One hidden turn or mirror swaps the rows below in pairs. Which row is each named row swapped with?
The rows were stretched afterwards, more along some directions than others.
notuv: [-1.48  0.41  2.24 -0.59  0.91 -0.51  0.54  1.44 -1.35 -1.18  1.10  1.30
 -0.26  1.75 -0.42 -1.12]
toseb: [-0.06 -1.39 -2.09  1.27 -0.18  0.48 -1.51  1.52  0.83  0.36 -1.31 -0.03
  0.22  2.30  0.07 -0.75]
luti: [-0.82  1.81  0.25  0.15  0.59 -0.43  1.05  0.81 -0.07  0.68  1.92  0.23
  0.47  0.17  0.30 -1.70]
fum: [-2.52  1.02 -0.10 -1.21  0.76  0.97 -0.62  2.05  0.29  1.12  1.09  1.04
  1.31 -0.08  0.60 -1.54]
vetuz: [-0.61 -0.37  0.96  0.19 -0.37 -1.00 -0.67 -0.09 -1.06 -0.54 -0.28  0.08
 -0.25  0.70 -1.11  0.64]
rofi: [ 2.49  0.42 -1.13  0.42 -0.94  0.40 -0.28 -0.86  1.39 -0.54 -0.33 -1.06
  1.00 -0.66 -0.36  0.82]
Buf: [-0.30  0.01 -1.03 -0.13 -0.74  1.13 -1.12 -0.45  1.66 -0.11 -0.50 -0.02
  0.47 -0.32  1.91 -0.49]
fova: [ 0.95  1.25  1.29  0.04 -0.20 -0.66  0.94  1.29  0.58  0.59  0.64 -0.52
 -0.10  0.67 -1.95 -0.97]
tokik: [ 1.59  1.55  0.69  0.14 -0.10 -1.17  1.46 -1.01  1.17 -0.62  0.40 -2.36
  0.76 -0.22 -0.92  0.08]
fula: [-1.31 -1.26 -0.49  0.62 -0.37  1.38 -0.99  0.99  0.19  0.82 -0.23  1.53
  0.00  0.75  1.22 -1.71]
vufom: [-0.23  0.37  2.07 -1.77  0.71 -0.71  0.29  1.32 -1.36 -1.08  1.69  1.12
 -0.65  1.11 -0.95 -0.27]
Muk: [ 1.36  0.57 -0.79  0.25 -1.02  2.68 -0.06 -0.42  0.93 -1.00 -0.35  0.01
  0.05  0.89  0.57 -0.66]
Dorad: [ 1.26  0.73 -1.63 -0.64  0.21 -0.57  0.55 -0.28 -0.18 -1.29  0.52 -0.01
 -0.46 -0.11 -0.60  0.03]
Povo: [-0.74  0.88 -2.64  0.00  0.67  1.39  0.35  0.36 -0.47 -0.02  0.34  0.07
  0.09  0.10  0.29 -0.61]
Batu: [ 2.13  0.58 -0.38  0.35  0.01 -0.27  0.24  0.83  1.58 -0.70 -0.51 -1.44
 -1.04  3.30 -1.35  0.85]
rep: [-0.61 -0.24 -0.71 -1.59 -0.27  0.46 -0.07 -1.08 -0.15 -0.03 -1.41  0.55
  0.30 -0.41  0.20  0.31]
Vaket: [ 1.71 -0.44  0.72  1.31 -0.77 -0.57  0.69 -1.46  1.06 -0.96 -0.90 -0.99
  0.12  0.97 -0.58 -0.58]
Dulud: [-0.89 -1.28  1.43 -0.12  0.36 -0.11 -1.08  1.28  2.24  0.61 -0.29  0.79
  0.05  1.62  0.87 -2.39]
Sapi: [-0.96  0.83  0.52 -0.60  0.12 -0.82 -0.93 -1.52  0.55  0.68 -0.60 -0.91
  1.68 -1.95 -0.67  0.32]
Sefi: [-0.83  0.97  0.00 -0.74 -0.39  0.96  0.49  0.40  1.07  0.79 -0.01 -0.16
 -0.11  1.29  1.01 -0.56]
Dap: [ 0.01 -1.68  0.52  0.31 -0.25  0.11 -2.28  0.03  0.84  0.06 -0.85  0.20
  1.07  1.73 -0.38  0.37]
Bazep: [-1.08 -1.08 -0.32 -1.20 -0.22  0.20 -1.87  1.13  0.57  0.67 -1.38  1.73
  1.46  0.16  0.01  0.27]
Nipu: [ 0.61 -1.30  0.34 -0.15 -0.67  0.77 -1.86  1.22  2.36 -0.94 -1.00  1.72
  0.94  2.23  0.11 -0.76]
zeg: [ 0.88 -0.56 -1.16  0.33 -0.54 -0.51 -0.36 -0.99  2.31 -0.88 -1.30 -1.20
 -0.97  1.47  0.40 -0.45]
Kisag: [ 1.22  0.39  1.25  0.30 -0.55 -0.13  0.53 -1.57  0.73 -0.43  0.39 -1.69
 -0.64  0.97  0.15  0.21]
mege: [ 1.08  2.22  0.71 -0.39  0.27 -0.88  2.11 -0.19 -1.39 -0.38  1.79 -0.86
  0.43 -1.27 -0.93  0.06]
Vut: [ 0.13  1.85  0.50 -0.40 -0.02  0.89  1.80 -0.42 -1.01  0.19  1.05  0.74
 -0.04 -0.12  0.39 -0.54]
suz: [-1.48 -0.96 -2.02 -1.06  0.40  0.61 -2.46 -0.82 -0.40  0.03 -1.90  0.57
  0.26 -0.89  0.57  1.35]
gine: [ 0.04 -0.91  1.35  0.43  0.40 -1.21 -0.93  2.49 -0.09  0.59  0.44  0.99
  0.58  0.60 -1.03 -1.85]
lov: [-1.40 -0.68  1.02 -1.16  1.27 -1.11 -0.93  2.78  0.24 -0.36  0.80  1.49
  0.47  2.42  0.11 -1.26]
pozan: [ 1.91 -0.82  2.21  0.51 -0.52  0.21 -0.56  0.40  0.69 -1.57 -0.08  0.20
 -0.41  2.58 -1.82 -0.18]
Fodu: [-2.04 -0.16 -0.68 -0.31 -0.11  1.67 -1.92  1.78  2.08  1.81 -1.14  0.68
  1.72  1.27  0.87 -1.09]
luta: [ 2.18  0.90  1.79  0.05 -0.41 -0.40  1.65 -1.20  0.70 -1.11  1.30 -1.77
 -0.32  1.19 -0.28 -0.38]
Risa: [ 0.53 -0.22  0.36 -1.07  0.95  0.67  0.66  0.72  0.95 -0.70  1.27  0.37
 -0.26  0.48  0.90 -1.10]
givis: [ 0.24  0.71  0.10 -1.73  0.86 -0.23  1.35  0.77  1.59 -1.20  0.29  0.14
 -0.67  0.25  0.53 -0.87]
Sasos: [-0.11  0.51  0.83 -0.74  0.58  0.17  1.32 -0.43  0.17  0.08 -0.37  0.02
 -0.50 -0.01 -0.35 -1.04]
dolu: [-0.66 -0.50 -0.19 -0.04 -0.41 -0.90 -0.71 -2.02  0.70 -0.05 -1.13 -1.16
 -0.33 -0.63 -0.34  0.57]
fofif: [ 1.93  1.75  0.12  0.78 -1.71  0.17  0.51 -1.52  1.07  0.14  0.11 -1.82
  1.21 -0.62 -1.52 -0.58]
zisa: [ 1.23  0.06 -0.61  1.55 -1.63  1.57 -0.41 -0.32 -0.20 -0.63  0.05  0.26
  0.33  2.12 -0.78 -0.57]
nipev: [-0.23 -0.07  0.16  1.05 -0.59  0.50  0.02  1.63 -1.20 -0.49  0.91  1.53
 -0.90  2.33 -0.65 -1.69]
defa: [ 0.51 -0.06  0.45 -0.34  0.48  0.78  1.00  0.68  0.74 -1.32  0.07  0.27
 -2.19  3.72  0.45 -0.99]
neb: [ 2.42  0.26 -0.47  0.04 -0.09  0.19  1.19  0.01  0.32 -1.57  0.50  0.02
 -0.10 -0.03 -0.80 -0.53]
vip: [ 1.34  1.34  0.56  0.22 -0.51 -0.32  0.28 -2.36  0.57 -0.01 -0.72 -2.30
  1.05 -1.31 -1.61  0.79]
mone: [ 1.56  0.55 -1.30 -0.61 -0.50  0.39  0.33 -1.34 -0.88 -2.09 -0.32  0.36
 -0.76  0.65 -0.79  0.81]
dasub: [ 1.10  1.50  1.20 -0.62 -0.85 -1.75  0.20 -2.03 -0.81  0.02 -0.12 -0.64
  0.15 -0.89 -1.96  1.29]
Ros: [-0.19 -0.17  0.23 -1.47  0.75  0.67  0.37  1.01  0.20  0.11  1.01  1.35
 -0.16  0.26  1.22 -1.13]

Swapped with vetuz: Bazep
Swapped with vip: Dorad
Swapped with nipev: Fodu
Swapped with zeg: Sasos
Swapped with Kisag: Ros
Swapped with suz: dasub
Swapped with Dulud: defa
Swapped with mone: Sapi

